Two rows play each game, the first against the second. How much does the first row win by? 20 is about a draw, 40 a big win and 0 a big loss. Wins can go round in a circle: one row can beat a second, the second a third and the third the first. Each row has two weighted sums of its numbers, A and B, taken from their middle values. A row wins by its A times the other's B, less its B times the other's A.
[-0.5 -0.6 -1.0 -0.6 -0.7  0.3  0.7  1.1  0.5 -0.6 -0.7 -0.6]
[-0.4  1.3  0.8  0.4  0.1 -0.6 -0.8 -0.7 -0.8  0.0  0.0 -0.6]: 21
[ 0.1 -0.7 -0.1 -0.5  0.0 -0.6  0.4 -0.3  0.1  0.5 -0.1  2.1]
[-0.2 -0.5 -0.6 -0.9 -0.3  0.4  1.5 -1.4 -1.0  0.2 -1.0 -0.9]: 18
[-0.4 -0.8 -0.3 -0.8  0.7 -0.8 -0.6 -0.3  1.4 -0.2 -0.9 -0.4]
[-0.6 -0.7 -0.3 -0.7  1.2 -0.7  0.0  0.6  2.2  1.4 -0.7 -0.3]: 23
[ 1.2 -0.5  1.2  0.4 -0.1 -0.5 -0.1  1.1  0.5  0.5 -0.6  1.9]
[ 0.3  0.5 -0.2  0.5 -0.9 -0.6 -0.8 -0.9 -1.0 -0.6  1.4 -0.5]: 21
[ 0.7 -0.3  1.0  0.5  1.2 -0.5 -0.4  2.1  1.2  1.2 -0.8  0.1]
[-0.6 -0.6 -1.1 -0.7 -0.6  0.5  1.7  1.0  0.9 -0.6 -0.8 -0.6]: 22
[-0.2 -0.6  1.5  0.3  0.5 -0.7  0.1  2.5  0.4  0.2 -0.9  0.5]
[-0.3  0.1  0.7 -0.1  1.3 -1.2 -1.1 -0.8 -0.6  1.5 -0.6  1.8]: 18
[ 0.9 -0.9  0.6 -0.2 -0.2 -0.5  1.0  1.2  0.0 -0.3 -0.2  1.5]
[-0.5 -0.5 -1.2 -0.7 -0.2  1.8  2.0 -0.3 -0.7  0.0 -0.2  0.0]: 17
[ 1.4 -0.7  1.3  1.9  0.3 -0.7 -1.0  0.9 -0.7  0.3 -0.5 -0.1]
[ 2.1  1.4 -0.4  0.8 -1.1  1.2 -0.5 -0.4 -0.5 -0.3  1.9  0.4]: 26
[ 0.1 -0.7 -1.3 -0.6 -1.8  0.5  0.4 -0.1  0.1 -1.3  2.1 -0.8]
[-0.7 -0.7 -1.2 -0.7 -0.9  0.5  0.3 -1.0 -0.3 -1.2  0.5 -0.4]: 14
[-0.5  0.4  0.4 -0.2  0.5 -0.6 -0.8 -1.0 -0.6  1.4 -0.1  0.6]
[ 0.4  0.9 -0.5 -0.5  0.0  1.1  0.1 -0.6 -1.0  0.8  0.8  1.3]: 22
[ 1.6  0.7  1.5  1.0  1.4 -0.7 -1.0 -0.7 -0.8  2.0 -0.5  2.6]
[-0.4  0.0  1.1 -0.1  1.4 -0.8 -0.8  0.6 -0.4  1.5 -0.7  0.8]: 19
[-0.5 -0.6  0.3 -0.8  0.1 -0.8  0.6  0.4  1.7  0.0 -0.8 -0.1]
[ 2.0  0.6  2.0  2.5 -0.1 -0.5 -0.6  0.6 -0.8  0.3  0.0  1.4]: 20
[-0.8 -0.1 -1.2 -1.0 -1.4  5.0  0.8 -1.0 -0.7 -0.8  1.2 -0.6]
[ 0.8 -0.6  0.6  0.3  1.1 -0.6  0.0  3.3  2.7  0.9 -1.0  0.2]: 21
[-0.4  0.6 -0.2 -0.8 -0.9 -0.1 -0.5 -1.0 -0.9 -0.1  0.4 -0.4]
[-0.7 -0.2  0.6 -0.1  0.0 -0.7 -0.7  0.2 -0.7 -0.7 -0.2 -0.4]: 20
[-0.9 -0.8  0.2 -0.6 -0.1 -0.7  1.0  0.4  0.2 -1.5 -0.7 -0.4]
[ 0.3  0.0  1.6  1.8  1.1 -0.7 -1.0 -0.2 -0.7  1.3 -0.7  0.2]: 29
[-0.6 -0.5  0.1 -0.6  1.1 -0.3  0.2  2.4 -0.3 -0.5 -0.9 -0.3]
[ 0.0  4.0  1.0  0.6 -0.2 -0.1 -0.8 -0.8 -0.8  0.0  2.0  0.4]: 17
[ 0.0  1.7  0.1 -0.4 -0.5  0.7 -0.6 -0.8 -0.6 -0.2  1.4 -0.7]
[-0.4 -0.6 -1.5 -0.7 -1.6  0.2  0.3 -1.0  0.1 -1.6  1.8 -0.5]: 12
[ 0.7  0.4 -0.8 -0.6 -1.0  1.8  0.6 -0.6 -0.7 -0.8  1.4 -0.1]
[ 3.0 -0.8 -0.1  1.3 -0.8 -1.1  0.2  1.3  1.1 -0.2 -0.7  0.5]: 29
[-0.5 -0.4  0.6 -0.8  1.4 -0.8 -1.3 -0.4  0.1  0.3 -0.8 -0.5]
[-0.7 -0.7 -1.3 -0.7 -0.5  0.6  2.3  1.0  0.9 -0.6 -0.7 -0.6]: 17
[-0.6  0.0 -0.6 -0.4 -0.6  1.7  0.8 -1.1 -0.8 -0.2  0.4 -0.4]
[-0.5 -0.1  1.5 -0.2  1.7 -0.7 -0.7  1.8 -0.4  0.6 -1.0 -0.3]: 20
[-0.6  0.0 -0.6 -0.5 -1.4  0.4 -0.8 -0.9 -0.8 -1.6  1.7 -0.3]
[-0.8 -0.1 -0.8 -0.6 -0.8  0.5 -0.6 -0.9 -0.8 -0.7  1.1 -0.6]: 22
[-0.4 -0.4 -1.1 -0.7 -1.1  3.9  0.1 -1.0 -0.8 -0.7  0.5 -0.7]
[-0.7 -0.6 -1.3 -0.7 -0.9  1.2  1.0  0.1 -0.1 -1.0 -0.3 -0.6]: 23
[-0.2 -0.6  0.1 -0.5  1.1 -0.5 -0.5  1.3  0.6 -0.4 -0.6 -0.6]
[-0.6 -0.7 -1.4 -0.7 -1.2 -0.1  2.1 -0.8  1.4 -1.5  0.7 -0.5]: 23
[-0.9 -0.1  0.1 -0.1 -0.3  1.2  1.0 -0.8 -0.6 -0.7 -0.2 -0.6]
[ 1.9  0.4 -0.5  0.0 -1.5  0.0  0.1  0.9 -0.7 -0.8  1.4  1.1]: 19
[-0.6 -0.5 -1.4 -0.7 -0.8 -0.2  2.4  1.2  3.0 -0.9 -0.7 -0.6]
[-0.3 -0.7 -1.3 -0.5 -1.0  2.0  1.0 -0.8 -0.4 -1.2  1.2 -0.5]: 35
[-0.6 -0.8  0.6 -0.5  0.2 -0.7 -0.2 -0.6  2.0  0.2 -0.8 -0.4]
[-0.5  0.0 -0.2 -0.8  0.8 -0.6 -0.8 -0.8 -0.4  0.2 -0.2 -0.5]: 21
[-0.7  0.4  0.9 -0.5  1.0 -0.7 -0.9  0.1 -0.9 -0.4 -0.3 -0.7]
[ 0.4  2.9  1.6  2.2 -0.8 -0.8 -0.7 -0.7 -0.8  0.0  1.8 -0.4]: 21
[-0.7 -0.5  1.3 -0.5  2.0 -0.7 -0.7  1.2  0.6  0.6 -0.8 -0.6]
[-0.7 -0.7 -1.3 -0.4 -1.0 -0.3  0.4 -1.1  0.3 -1.1  0.6 -1.1]: 17
[-0.6  0.3 -0.1  0.0 -1.1  1.9 -1.1 -1.1 -0.8 -0.6  1.1 -0.6]
[-0.7 -0.1  0.2  1.4 -1.1 -0.1 -0.9 -0.8 -0.8 -0.6  0.2 -0.6]: 14
[ 1.5 -0.7 -1.4 -0.6 -1.4 -0.1  1.0 -0.1  0.7 -1.4  2.0 -0.2]
[-0.6 -0.7  0.4 -0.8  1.6 -0.6 -0.9 -0.2  1.7  1.0 -1.0 -0.7]: 16
[-0.5 -0.4 -0.1 -0.9  0.6 -0.6  0.1 -0.7  2.7 -1.0 -1.0 -0.8]
[-0.8 -0.1  1.1 -1.1  0.9 -0.9 -0.5 -0.9 -0.8 -0.5 -0.8 -0.6]: 24
[ 0.2  1.6  1.9  1.4  2.3 -0.7 -1.0  0.6 -1.4  1.8 -0.2  0.9]
[-0.6  0.9 -0.2 -0.8 -0.5  0.4 -0.5 -1.0 -0.8 -0.6  1.0 -0.6]: 15
[-0.7 -0.6  1.2  0.0  1.7 -0.2 -0.1  0.3  1.9  0.4 -1.1 -0.8]
[ 4.6 -0.1  1.3  2.0  0.7 -0.7 -0.6  1.3 -0.4  1.2 -0.3  3.8]: 17
[-0.1 -0.2  0.3 -0.6 -0.9 -0.8  0.2  0.4 -0.1  0.2 -0.3  1.8]
[-0.8 -0.7 -0.8 -0.8 -0.1  0.0  0.4  0.1  0.2 -1.2 -0.8 -0.5]: 19
[-0.7 -1.1 -0.9 -0.5 -0.5  0.0  0.5 -1.1  0.1 -0.5 -0.8 -0.8]
[ 0.3  1.5  1.1  2.3  0.2 -0.2 -1.0 -0.7 -0.9 -0.2  0.8 -0.1]: 25
[-0.3 -0.6 -1.1 -0.7 -1.0 -0.2  0.1 -0.9 -0.3 -1.1  1.4 -0.5]
[-0.4  0.4 -0.5 -0.6 -1.2  1.9  1.3 -1.0 -1.0 -1.1  1.5 -0.4]: 21
[-0.7  0.0 -1.1 -0.8 -1.3  4.3 -0.3 -1.0 -1.0 -0.3  1.2 -0.6]
[-0.6 -0.3  0.7 -0.3 -0.3 -0.1  0.3  0.5 -0.6 -0.6 -0.6 -0.2]: 14
[-0.6  0.1  0.0 -0.6  1.3 -0.5 -1.1 -0.8 -0.6  0.4 -0.3 -0.6]
[ 0.1  0.5  0.1  1.0 -1.3 -0.7 -0.9 -1.0 -0.7 -1.0  1.6 -0.4]: 15
[ 0.6  0.3 -0.5 -0.4 -0.8  1.7  0.6  0.2 -1.0 -0.4  0.3 -0.3]
[-0.1  0.0  0.0  2.0 -1.3  0.0 -0.9 -0.8 -0.8 -0.7  0.6 -0.5]: 13
[-0.7 -0.5 -1.4 -0.6 -1.5 -0.3  1.1 -0.6  1.4 -1.5  0.9 -0.6]
[-0.3 -0.7 -0.5 -0.2  2.0 -1.4 -0.8 -0.3  0.8  1.9 -0.9 -0.3]: 22
[ 0.8  1.9  0.0  0.2  0.2 -0.2 -0.9 -0.6 -0.8  1.5  0.8  1.6]
[ 0.4 -0.1 -1.2 -0.6 -1.4 -0.8  0.4  0.0  0.8 -0.7  0.1 -0.4]: 31
[-0.7  0.5 -0.3 -0.7 -0.4  1.9  0.0 -0.8 -0.9  0.2  0.2  0.0]
[ 1.6 -0.2 -0.1  2.6 -0.8 -0.1 -0.8  0.1 -0.8 -0.4  0.2 -0.3]: 20
[-0.2  0.2  0.9  0.0  1.2 -0.6 -1.0  0.2 -0.6  1.9 -0.6  1.5]
[-0.4  0.0 -0.3  0.7 -1.2 -0.5 -1.0 -1.5 -0.5 -1.7  1.3 -0.8]: 17
[-0.7 -0.5 -1.2 -0.4 -0.3  0.6  1.3 -0.9 -0.4  0.0  0.0 -0.5]
[ 1.4  3.0  1.8  2.0  0.8 -0.9 -0.7 -0.7 -1.0  1.8  0.3  2.9]: 18
[-1.0  0.4 -0.4 -0.5 -0.5  0.6  1.4 -0.2 -1.6  0.2  0.3 -0.6]
[-0.3 -0.6 -0.3 -0.5  0.4 -0.7 -0.5  1.4  0.1 -0.2 -0.3 -0.8]: 20
[-0.1 -0.8 -0.5  0.2  0.4 -0.8 -0.3  1.1  0.7  1.2 -0.7  0.2]
[ 1.1  2.0  1.1  0.8  0.7 -0.5 -0.8  0.1 -0.9  1.1  0.1  1.7]: 19
[ 0.4  0.0  0.8 -0.1  1.5 -0.7 -0.2  3.6 -0.5  1.0 -0.7  1.2]
[-0.7  0.4 -0.5 -0.6 -0.3  0.6 -0.5 -1.0 -0.8 -0.2  0.7 -0.4]: 15
[-0.7 -0.2 -0.3 -0.1 -1.1  1.2 -0.7 -1.0 -0.9 -0.7  0.5 -0.6]
[-0.6  0.3 -0.3 -0.9  0.5  0.4 -0.3 -0.9 -1.0  1.0  0.1  0.0]: 23
[ 0.4 -0.7 -1.4 -0.5 -1.7  0.5  0.3  0.1 -0.3 -1.1  2.2 -0.7]
[-0.2  3.6  0.3  0.2 -0.6  0.1 -1.0 -0.9 -1.0  0.2  2.3  0.2]: 28
[-0.7 -0.6 -0.4 -0.8  1.5 -0.6 -0.3 -0.3 -0.3  2.2 -0.9  0.6]
[-0.3  0.2  0.2 -0.2 -1.2 -0.1 -0.9 -1.3 -0.4 -0.6  0.1 -0.3]: 21
[ 0.3  2.7  0.7  1.2 -0.7 -0.4 -0.9 -0.7 -0.4  0.6  1.0  1.2]
[-0.8  0.8 -0.1 -0.8  0.6  0.1 -0.5  0.0 -0.7  0.5 -0.4 -0.3]: 20
[-0.7 -0.5  0.6 -0.5  1.5 -0.7 -0.8  0.8  0.5  0.7 -0.8 -0.5]
[-0.4 -0.2  0.4 -0.4  0.6 -0.6 -0.2 -0.1 -0.3 -0.8 -0.6 -0.3]: 18
[-1.2 -0.8 -0.3  0.7 -1.0 -1.5  0.1  1.8  0.1 -0.6 -0.6 -0.4]
[-0.6 -0.7  1.0 -0.6  2.1 -0.9 -1.0  0.0  0.3  0.7 -1.1 -0.5]: 25
[ 0.8 -0.2 -0.4  0.1 -0.5  0.7 -0.7 -0.2 -1.1 -1.6  0.9 -0.4]
[ 1.4 -0.3 -0.3  2.4 -1.1 -0.3 -0.6  0.4 -0.8 -0.7  0.5 -0.2]: 21
[-0.6 -0.4 -0.1 -0.7  0.6 -0.6 -0.8 -0.9 -0.1  0.4 -0.5 -0.7]
[ 0.0  0.0 -0.9 -0.5 -0.5  2.4  0.8  0.4 -1.0 -0.3  0.2 -0.4]: 21
[ 1.2 -0.8  0.0  0.8 -0.1 -0.7 -0.1  3.1  1.6  0.1 -0.9 -0.4]
[-0.6 -0.6 -0.7 -0.3 -0.4  0.0  0.3  0.8  0.2 -0.2 -0.8 -0.4]: 24
[-0.4 -0.8  0.0 -0.6  0.8 -0.8 -0.7  0.3 -0.9  1.7 -1.0 -0.8]
[ 0.7  1.6  1.2  0.7  1.1 -0.4 -0.7 -0.2 -0.9  1.2 -0.2  1.8]: 25
[ 0.1  1.1  1.3  0.4  1.0 -0.7 -0.9  0.2 -0.9  1.2 -0.4  0.6]
[ 0.5  1.2  0.7  0.4 -0.5  0.1 -0.8 -1.3 -0.9  0.8  1.1  2.9]: 20
[-0.6 -0.3  0.6  0.4 -0.8 -0.4 -1.0 -0.9 -0.6 -0.3 -0.2 -0.6]
[-0.6  0.1  2.0  0.1  1.6 -0.7 -0.8  1.6 -0.4  0.5 -0.9 -0.5]: 21
[ 1.4  0.1 -0.5  1.1  0.1  0.1 -0.7  0.2 -0.9  1.2 -0.5  1.0]
[-0.5 -0.7  0.2 -0.7 -0.7 -0.8 -0.6 -0.9  0.6  0.2 -1.2 -0.5]: 35
[-0.5  0.0  1.4 -0.4  2.0 -0.5 -0.9  0.1  0.1  0.8 -0.8 -0.1]
[ 1.9  2.5  0.5  3.5 -1.7  0.2 -0.9 -1.4 -0.8 -1.3  2.3  0.3]: 24
[-0.8 -0.4  2.0 -0.1  2.1 -0.3 -0.9  0.4  0.3  0.8 -0.5 -1.0]
[-0.5 -0.8  0.2 -0.6  1.1 -0.7 -0.5  1.8  2.2  0.4 -0.9 -0.7]: 10
[-0.9 -0.5 -0.4 -0.7  0.0 -0.3  0.1 -0.5 -0.3 -0.8 -0.8 -0.7]
[-0.6 -0.6  0.1 -0.8  0.3 -0.7 -0.2 -1.1  2.6  0.6 -0.8 -0.6]: 30
[ 0.2 -0.8 -1.3 -0.2 -0.9  0.8 -0.4 -0.6  0.0 -0.4  0.0  0.0]
[-0.7 -0.5  2.0 -0.3  1.9 -0.6 -0.8 -1.0  0.6  1.3 -1.1 -0.8]: 19
[ 1.8 -0.9  1.2  1.8  0.8 -0.8 -0.9  0.3  0.5  2.2 -1.1  2.1]
[-0.7 -0.5  0.1 -0.7  0.6 -0.6 -0.2 -1.0  1.7 -0.3 -0.6 -0.7]: 20
[-0.2 -0.8 -1.1 -0.6  0.4  0.3  3.0  0.8  0.2  0.6 -0.7  0.6]
[-0.5  0.7 -0.2 -0.9  0.0  0.7 -0.3 -0.7 -1.3  0.3  0.7 -0.7]: 16
[-0.6  1.5  1.6  2.0 -0.7 -0.1 -0.9 -1.0 -0.9  0.0  0.3 -0.6]
[-0.4 -0.6 -1.2 -0.7 -1.4  1.2  1.8 -0.9  0.7 -1.4  0.2 -0.4]: 8
[-0.9  0.1  0.7 -0.4 -0.4  0.8  0.0 -0.6 -0.8 -0.9  0.5 -0.4]
[ 0.2  0.0  0.4  0.1 -0.8 -0.5 -0.5 -0.8 -0.7 -1.4  0.0 -0.5]: 16
[ 0.0  0.1  2.9  1.0  2.4 -0.6 -1.1  1.1 -0.3  1.7 -0.9  0.5]
[-0.5 -0.6 -0.9 -0.4  0.6  0.7  1.9  0.8 -0.6 -0.1 -1.0 -0.8]: 22
[ 0.0 -0.6 -1.4 -0.7 -1.2  2.3  2.4 -0.6 -0.5 -1.0  0.6 -0.5]
[-0.4 -0.6 -1.0 -0.6 -0.1  0.1  3.6  0.4  2.0 -0.5 -0.9 -0.5]: 18
[-0.1 -0.6 -0.6  0.2 -0.6  1.5  0.9  0.1 -0.9 -0.3  0.3  0.0]
[-0.6  1.0  0.5 -0.3  0.8 -0.3 -0.9 -0.6 -0.9  0.8 -0.3 -0.2]: 21
[-0.7 -0.8 -1.3 -0.7 -0.9 -0.1  2.4  0.7  3.0 -0.8 -0.9 -0.5]
[-0.7  0.2  1.2 -0.1  1.1 -0.7 -0.8  0.9 -0.6 -0.4 -0.8 -0.3]: 19
[ 0.4  1.9  2.1  1.7  1.0 -0.5 -1.1  0.3 -1.0  0.7 -0.3 -0.2]
[-0.6 -0.6 -0.5 -0.7  1.3 -0.6 -0.4 -0.5 -0.2  1.7 -0.8 -0.2]: 21
[-0.4  0.8 -0.6 -0.5 -0.9  2.2  0.0 -0.5 -0.9  0.0  1.0  0.2]
[ 1.9  0.0 -0.9 -0.1 -1.1  1.6  0.7 -0.1 -0.9 -1.0  1.6  0.1]: 21
[-0.7 -0.2  0.1 -0.7  0.8 -0.6 -0.3 -0.7 -0.5  0.4 -0.4  0.0]
[ 1.7  2.0  1.4  1.8  0.8 -0.8 -0.8 -0.5 -0.8  1.8  0.6  2.8]: 19
[-0.5 -0.6 -1.2 -0.7 -1.0 -0.1  0.2 -0.7  1.3 -0.4  0.1 -0.6]
[ 1.6 -0.6 -1.0 -1.0 -1.4  0.4  0.8  0.9  0.0 -1.0  2.4  0.0]: 29
[ 0.2 -0.2  2.6  0.8  2.4 -0.2 -0.9  0.9  0.3  1.5 -0.7  0.6]
[-0.1 -0.6  2.1  0.4  1.1 -0.4 -0.7  0.7  0.9 -0.1 -0.9 -0.5]: 10
[-0.1  0.7  1.5  1.2  1.2 -0.6 -0.9 -0.2 -0.8  1.7 -0.5  0.9]
[ 1.7  1.0 -0.3 -0.4 -0.8  1.3  0.0 -0.6 -0.7 -0.8  1.5 -0.3]: 22
[-0.5  0.0 -1.7 -0.4 -1.2  5.5  0.4 -1.4 -0.5 -0.8  2.5 -0.8]
[ 0.4 -0.6  2.3  0.2  1.0 -1.2 -1.3  2.4  1.1  0.3 -1.2  0.9]: 8
[-0.6 -0.5 -0.2 -0.8  0.4 -0.4 -0.1 -0.4 -0.3 -0.8 -0.6 -0.3]
[-0.7 -0.4 -1.3 -0.8 -0.5  0.1  1.1  0.5  1.1 -0.7 -0.6 -0.6]: 19
[-0.5  0.0 -0.5 -0.3 -1.1  0.1 -0.3 -0.9 -0.7 -0.6  0.8 -0.6]
[ 4.1  2.4  0.5  3.7 -0.6  0.1 -0.9 -0.6 -0.8  0.8  1.9  1.5]: 35
[-0.7 -0.9 -1.1 -0.8 -0.4  0.9  0.4 -0.7 -0.2  0.0 -0.4 -0.5]
[ 0.6  0.2 -0.2  0.5 -1.3  0.7 -0.1 -1.0 -0.6 -1.1  1.6 -0.5]: 21
[ 1.6  0.0 -0.9 -0.2 -1.1  1.3  1.2  0.0 -0.8 -1.0  1.3 -0.2]
[-0.6 -0.8 -0.8 -0.6  0.1  0.0 -0.3  0.3  0.7  0.4 -0.9 -0.5]: 24
[ 0.5 -0.8 -0.5 -0.1 -0.3 -0.5  1.0  3.1  1.7 -0.6 -0.8 -0.6]
[-0.1  1.9 -0.2 -0.3 -0.1 -0.1 -0.3 -0.7 -0.2  0.3  2.4 -1.2]: 21
[ 0.0  2.8  1.1  0.7  0.7 -0.3 -1.1 -0.7 -0.9  0.6  0.4  0.9]
[-0.6  0.3  0.8 -0.3  0.9 -0.7 -0.7  0.1 -0.7 -0.1 -0.6 -0.7]: 21
[-0.6 -0.7 -1.4 -0.6 -1.1  0.0  1.0 -0.8  0.5 -1.4  0.9 -0.4]
[-0.6 -0.4  0.2 -1.1  0.8 -0.5 -0.4 -0.4  3.3  0.2 -0.4 -0.9]: 20
[-0.7 -1.0 -1.1 -1.2 -1.0  0.2  0.8 -0.7  0.2 -1.0  1.0 -0.3]
[-0.7 -0.8 -1.2 -0.8 -1.1 -0.4  0.0 -0.3  1.2 -1.2  0.4 -0.3]: 13
[-0.6 -0.1  0.5  1.0 -0.9 -0.3 -1.0 -0.9 -0.7 -0.5  0.3 -0.5]
[ 0.7  2.1  0.4  1.4 -0.4 -0.8 -0.9 -1.0 -0.5  0.5  1.5 -0.1]: 29
[-0.3 -0.1 -0.7 -0.7 -0.2  1.3  0.7  0.2 -0.8 -0.4  0.0 -0.6]
[-1.3 -0.8 -1.0 -0.2 -0.6  1.6  2.2 -0.4 -0.3 -0.4 -0.4 -0.6]: 22
[ 1.0 -0.1 -0.6 -0.3 -1.4 -0.1  0.7  0.3 -0.7 -1.1  1.3  0.7]
[-0.3 -0.5 -1.4 -0.7 -0.5 -0.5  1.4  0.0  3.2 -0.9 -0.7 -0.3]: 22
[-0.3 -0.7 -1.3 -0.7 -1.1  1.8  2.8 -0.9 -0.4 -1.4  0.3 -0.7]
[-0.9  0.7  0.2 -1.0 -0.3  1.4 -0.1 -1.1 -0.7  0.2  0.2 -0.1]: 22
[-0.6 -0.7 -1.0 -0.7 -0.8  0.2  1.5  1.3  0.6 -0.7 -0.8 -0.6]
[-0.6 -0.9  0.4 -0.5  1.6 -0.7  0.0  1.4  0.8 -0.5 -0.8 -0.5]: 25
[-0.3  0.0 -0.3 -1.2 -1.9  0.4 -0.5 -1.0 -0.8 -1.9  1.8 -0.5]
[-0.3 -0.7 -0.9 -0.6  0.5 -0.1  0.0  0.7  0.4  0.3 -0.9 -0.6]: 18
[ 0.1 -0.4 -0.9 -0.5 -0.8  0.8  0.4 -0.6 -1.0 -1.1  0.7 -0.5]
[-0.5 -0.2  1.2 -0.1  1.9 -0.7 -0.8  2.7 -0.1  0.9 -0.8 -0.2]: 21
[-0.4  1.1  0.3  0.3 -0.2 -0.6 -0.8 -0.3 -0.9 -0.5  0.2 -0.8]
[-0.6 -0.8  0.4 -0.4  0.7 -0.5 -0.6  1.1  1.2  0.2 -1.0 -0.7]: 20
[-0.7 -0.5 -1.4 -0.5 -0.8 -0.5  1.0 -0.9  2.4 -1.0 -0.1 -0.5]
[ 0.7 -0.5 -1.3 -0.1 -1.7  0.7  0.3  0.0 -0.3 -1.4  2.3 -0.4]: 39
[ 1.1 -0.7  0.7  0.4  1.1 -0.7 -0.6  0.1  1.5  1.8 -0.8  1.8]
[-0.5 -0.8 -0.8 -0.4 -0.1 -0.1  1.3  0.0  1.4 -0.4 -0.6 -0.2]: 22
[ 0.2  0.9 -0.4  0.0 -1.7  1.1  0.5 -0.6 -0.5 -1.3  1.6 -0.3]
[-0.5 -0.8 -0.8 -0.8  0.1  0.1  0.4  0.0  0.0  0.8 -0.8 -0.2]: 19
